In the data rows, the value 500 means zero.
Here are some points:
array([513, 362, 579, 649, 489, 541, 532, 380, 413, 334])
array([383, 367, 471, 580, 470, 515, 535, 351, 559, 437])
array([465, 732, 551, 482, 464, 379, 503, 500, 490, 558])
array([531, 510, 547, 408, 518, 515, 516, 601, 567, 522])
array([418, 757, 563, 464, 449, 373, 512, 480, 569, 573])
array([401, 421, 493, 638, 397, 498, 596, 338, 629, 443])
array([463, 455, 522, 515, 500, 499, 489, 481, 509, 428])
array([617, 603, 512, 433, 597, 528, 405, 669, 478, 534])
array([456, 531, 410, 399, 488, 424, 525, 442, 672, 630])
array([502, 537, 477, 421, 512, 474, 502, 531, 486, 570])
array([499, 785, 516, 558, 412, 362, 541, 423, 503, 550])
array([536, 352, 583, 621, 554, 603, 527, 511, 315, 327])
array([466, 504, 552, 643, 423, 456, 560, 298, 522, 370])
array([563, 286, 428, 445, 543, 610, 525, 553, 487, 481])
array([592, 585, 536, 522, 544, 507, 406, 653, 416, 480])
array([471, 517, 556, 447, 471, 432, 526, 464, 536, 528])
array([512, 283, 550, 524, 485, 571, 505, 463, 504, 420])
array([492, 281, 472, 571, 525, 561, 480, 393, 430, 440])
array([506, 280, 419, 400, 576, 557, 501, 552, 580, 519])
array([458, 729, 505, 427, 474, 455, 480, 580, 532, 564])
array([470, 461, 410, 468, 529, 509, 489, 563, 619, 542])
array([485, 749, 629, 582, 458, 404, 492, 476, 431, 487])
array([481, 716, 627, 619, 446, 424, 530, 369, 498, 463])
Then 12 other points, each followed by its number:
array([523, 512, 526, 510, 594, 514, 432, 564, 434, 473]) 0
array([493, 487, 551, 598, 482, 533, 510, 414, 412, 427]) 1
array([524, 451, 400, 402, 508, 559, 487, 562, 550, 556]) 2
array([557, 584, 540, 517, 605, 560, 442, 715, 329, 446]) 3
array([495, 352, 531, 631, 474, 543, 520, 373, 462, 409]) 4
array([549, 251, 525, 504, 542, 568, 518, 474, 457, 475]) 5
array([487, 385, 351, 367, 528, 501, 464, 537, 641, 648]) 6
array([511, 513, 512, 527, 514, 498, 490, 512, 398, 482]) 7
array([530, 473, 528, 507, 493, 481, 513, 420, 491, 520]) 8
array([545, 421, 437, 446, 567, 534, 419, 584, 507, 525]) 9
array([549, 562, 538, 521, 501, 539, 498, 598, 430, 452]) 10
array([622, 487, 641, 531, 558, 580, 481, 584, 365, 387]) 11
Which of these numbered points is nearest to each point below, ignoring the 3 directions in which the first points spread most? Its number follows each.
array([509, 546, 536, 549, 481, 482, 500, 470, 472, 488]) > 4
array([418, 626, 424, 460, 453, 397, 501, 450, 633, 597]) > 9
array([519, 672, 502, 473, 502, 427, 452, 559, 470, 596]) > 6
array([567, 652, 489, 449, 536, 481, 408, 647, 451, 531]) > 9
array([385, 476, 722, 827, 345, 424, 688,  92, 446, 248]) > 11
array([444, 232, 555, 552, 413, 489, 552, 269, 582, 407]) > 5
array([523, 490, 405, 378, 579, 505, 424, 639, 555, 577]) > 9
Now 12 new points, numbered from 0 again:
array([467, 706, 455, 489, 458, 426, 454, 499, 520, 557]) 0
array([600, 562, 453, 458, 488, 521, 456, 601, 491, 573]) 1
array([523, 621, 693, 744, 476, 494, 495, 422, 298, 261]) 2
array([634, 487, 344, 337, 584, 541, 391, 810, 458, 634]) 3
array([611, 466, 656, 601, 503, 550, 482, 506, 387, 375]) 4
array([492, 641, 424, 420, 479, 437, 495, 527, 598, 631]) 5
array([281,  47, 445, 595, 410, 502, 647, 164, 707, 395]) 6
array([529, 373, 515, 534, 513, 592, 494, 564, 431, 408]) 7
array([517, 460, 468, 458, 565, 522, 500, 550, 470, 554]) 8
array([554, 562, 283, 292, 581, 514, 382, 789, 533, 712]) 9
array([461, 774, 436, 397, 531, 400, 490, 569, 533, 633]) 10
array([525, 519, 464, 406, 574, 526, 423, 681, 534, 580]) 11
The same question for these:
array([576, 579, 560, 580, 488, 515, 476, 519, 349, 429]) > 5
array([367, 413, 385, 473, 434, 434, 601, 329, 654, 600]) > 8
array([578, 856, 567, 457, 471, 447, 481, 657, 459, 536]) > 7
array([364, 461, 244, 278, 439, 374, 512, 438, 700, 779]) > 9
array([500, 553, 490, 530, 500, 535, 481, 582, 462, 479]) > 7
array([691, 270, 432, 368, 594, 657, 437, 723, 477, 528]) > 1
array([401, 713, 399, 385, 493, 350, 486, 491, 649, 675]) > 10
